Each row has a name. Each question is about the rows just above it.

[115 101 100 102 131 137  78  93 122 124 138 164 114 118 140 168 150  86
 103 170 174 178] -> dab
[118  68 123 107 137 200 129 145  47  98 126 133 115  96 140  87  90 123
  75 124  50 134] -> rifes
[115 136 148  97  77 115 132 152 157 114 126  97 128 132 150 127 166 128
 177 156 152 122] -> fope
[112 104 103 107 132 139  80  96 124 130 136 161 116 114  91 168 148  93
 106 175 175 179] -> ruf
The entry that follows [157]:  [114]
The entry that follows [86]:  [103]
What comes right after [129] in the named rows?  [145]
Where do [112 104 103 107 132 139  80  96 124 130 136 161 116 114  91 168 148  93
 106 175 175 179] appear?  ruf
What comes right after [90] in the named rows?  [123]

[ 85  98 129 162 160 129 160 108 121 130 119  93 104] = ruf
[ 85 164 129 162 160 159 160 108 121 130 159 106 154] = Kav
[ 85 164 129 162 160 129 160 108 140 130 119  93 104] = Vuf
[137 107 128 129 162 161 143 115 151 141 135 110 153] = liko
Which row holds [ 85 164 129 162 160 129 160 108 140 130 119  93 104]?  Vuf
What comes right after [161] in the named rows?  [143]
Right after [141] comes  [135]
Whose row is [ 85  98 129 162 160 129 160 108 121 130 119  93 104]?  ruf

[140 146 128 127 135 144 152 111 127  98 149 128 132 151 140 155 109 173
 128] : dugep
[130 111 108 177 117 147 112 133 132 137 127 133  93 128 136 119 146 106
 128] : kave
[123 115 118 189 123 140  99 126 148 135 129 113 102 130 135 123 155 102
 139] : rifes
[118 158 157 123 132  98 103 128 116 108 109 120 117 146 124 145 132 132
 177] : sef
[126 123 136  77 103 130 144 161 123 131 120 165 130 116 125 120 105 111
 128] : liko
[110 128 159 134 128 112 114 122  97 131 145  82 178 127 128 135 137 117
 146] : dab
[115 136 141 132 150 111  92 116 111 142 102  98 136 121 110 120 155 115
 143] : fimop
[132 121 111 120 143 135 116 126 135 152  99 136 112 109 111 103 143 116
 108] : Kav
[113 100  98 136 107 140 127 145 120 150 145 113 160 110 130 112 134  90
 119] : fope
[140 150 120 122 146 120 133 111 133 108 120 139 107 145 126 142 121 165
 132] : Dosal
The entry that follows [159]:  [134]
Where do [132 121 111 120 143 135 116 126 135 152  99 136 112 109 111 103 143 116
 108] appear?  Kav
What comes right after [92] in the named rows?  [116]
Right after [97] comes  [131]

[ 85 186 125 113 169 124 158 154] = kave
[134 106 119 185 121 114 126 142] = dugep
[171 118 140 161 135  98 126  94] = liko
[122 146 115 147 174 127 185  64] = Dosal
[156  67 135 147  73 144  95 112] = Vuf
[119 180 128 109 154 140 108  88] = Kav
[115 118 118 147 101 147 108 184] = fope
[137 129 122 118 140 163 140  64] = dab
[153 101 132 180 140 101 149 118] = sef
[115 146 148  90 126 150 104 118] = fimop
[141 101 143 147 101 127  95 148] = rifes
Whose row is [153 101 132 180 140 101 149 118]?  sef
Right after [129] comes  [122]
The row with [171 118 140 161 135  98 126  94] is  liko

[118 118  51 155 175 135 130 110]  kave
[128  88 161 138 109 126 171 111]  liko
[133 128 143 114  65 127 113 157]  Vuf
[124 119 150 149  60 126 104 165]  dab
[125 131  62 154 156 159 143 103]  rifes
[157 140 103 135 148 105 112 165]  fimop
[144 148  91 141 150 139  94 158]  fope
[194 125 160 116 158 122 109 111]  dugep
[ 86  95 159 108  98 112  90 162]  Dosal
[204 127 161 113 163 112 104 113]  ruf
What comes right after [131] in the named rows?  [62]
[125 131  62 154 156 159 143 103] is in which row?  rifes
The entry that follows [130]:  [110]
Right after [95] comes  [159]
What comes right after [154] in the named rows?  [156]

[130 118 158 128  88  96  78 174 103 103  88  87  92 150 118 190  48 137
  77  95 154] : fope
[128 163 151 128 101 103  92 163 111 110 100  97 101 142 123 172  72 135
  90 103 128] : Dosal
[129 128 144 130 104 103  91 150 110 110 120  90  98  97 147 158  98 130
  96 124 145] : fimop
[125 128 104 111 162 157 150  91 151 151 155 128 162 110 124  80 187 123
 171 149 105] : dugep
The entry that follows [142]:  [123]
What comes right after [190] in the named rows?  [48]
The entry that follows [135]:  [90]

[191  77  70  65] : ruf
[186 180  71 180] : sef
[184  80  72  67] : Dosal
[183  64  66 186] : dab
[191  81  71  74] : liko
[ 66 192 184  70] : dugep
[186 180  72  69] : Kav
[187  81  69 179] : rifes
Right after [80] comes  [72]
Whose row is [191  81  71  74]?  liko
Whose row is [187  81  69 179]?  rifes
The entry that follows [187]:  [81]
The entry that follows [183]:  [64]
Whose row is [183  64  66 186]?  dab
The entry that follows [64]:  [66]

[121 145  69 153 115 152 168 104 127 134] : kave
[114 122 130 181 109 163 178 112 137 129] : dab
[107 131 193 147 125 182  90 129 133 106] : Kav
[110 117 111 154 115 140 140 124 138 122] : sef
[112 117 163 186 111 155 164 118 138 127] : Vuf
[117 133  96 168 111 162 180 106 133 131] : fimop
[109 123 198 169 120 121 113 127 136 115] : Dosal
[106 140 174 121 127  94  77 129 130 107] : ruf
What comes right after [174] in the named rows?  [121]
The entry that follows [181]:  [109]
The entry that follows [180]:  [106]
The entry that follows [155]:  [164]
What comes right after [182] in the named rows?  [90]
Right after [94] comes  [77]

[134 120 134 107 135 142 137 114 136 133 107 131 133 140 112 130 110 113
 136 124 119 128 112  96 109 127 109 114 111 128 123 134 104 105 134 128
 100 137 138 130 134 111 111 120 126 113 115 106 142 121 138 124 128 107
 123 137 133 131] : fimop
[133 144 134 169 133 130 134 161 131 131 168 124 135 133 163 128 165 153
 134 136 140 120 160 171 161 129 157 156 166 120 149 133 171 171 131 142
 170 132 131 117 135 156 162 141 130 151 158 170 129 152 129 147 122 168
 136 133 134 116] : sef
[139 120 142 105 143 150 146 111 144 139 104 133 141 150 132 134 109 111
 144 123 117 129 110  93 107 126 106 113 108 129 120 139 101 103 141 127
  97 145 146 130 141 108 110 119 138 110 114 103 151 117 145 122 129 104
 122 146 135 130] : Dosal
[134 120 134 107 135 142 137 114 136 133 107 131 133 140 112 130 110 113
 136 124 119 128 112  96 109 127 109 114 111 128 123 134 104 105 134 128
 100 137 138 130 134 111 111 120 126 113 115 106 142 121 138 124 125 185
 153 115 130 125] : fope
Where do [139 120 142 105 143 150 146 111 144 139 104 133 141 150 132 134 109 111
 144 123 117 129 110  93 107 126 106 113 108 129 120 139 101 103 141 127
  97 145 146 130 141 108 110 119 138 110 114 103 151 117 145 122 129 104
 122 146 135 130] appear?  Dosal
Whose row is [134 120 134 107 135 142 137 114 136 133 107 131 133 140 112 130 110 113
 136 124 119 128 112  96 109 127 109 114 111 128 123 134 104 105 134 128
 100 137 138 130 134 111 111 120 126 113 115 106 142 121 138 124 128 107
 123 137 133 131]?  fimop

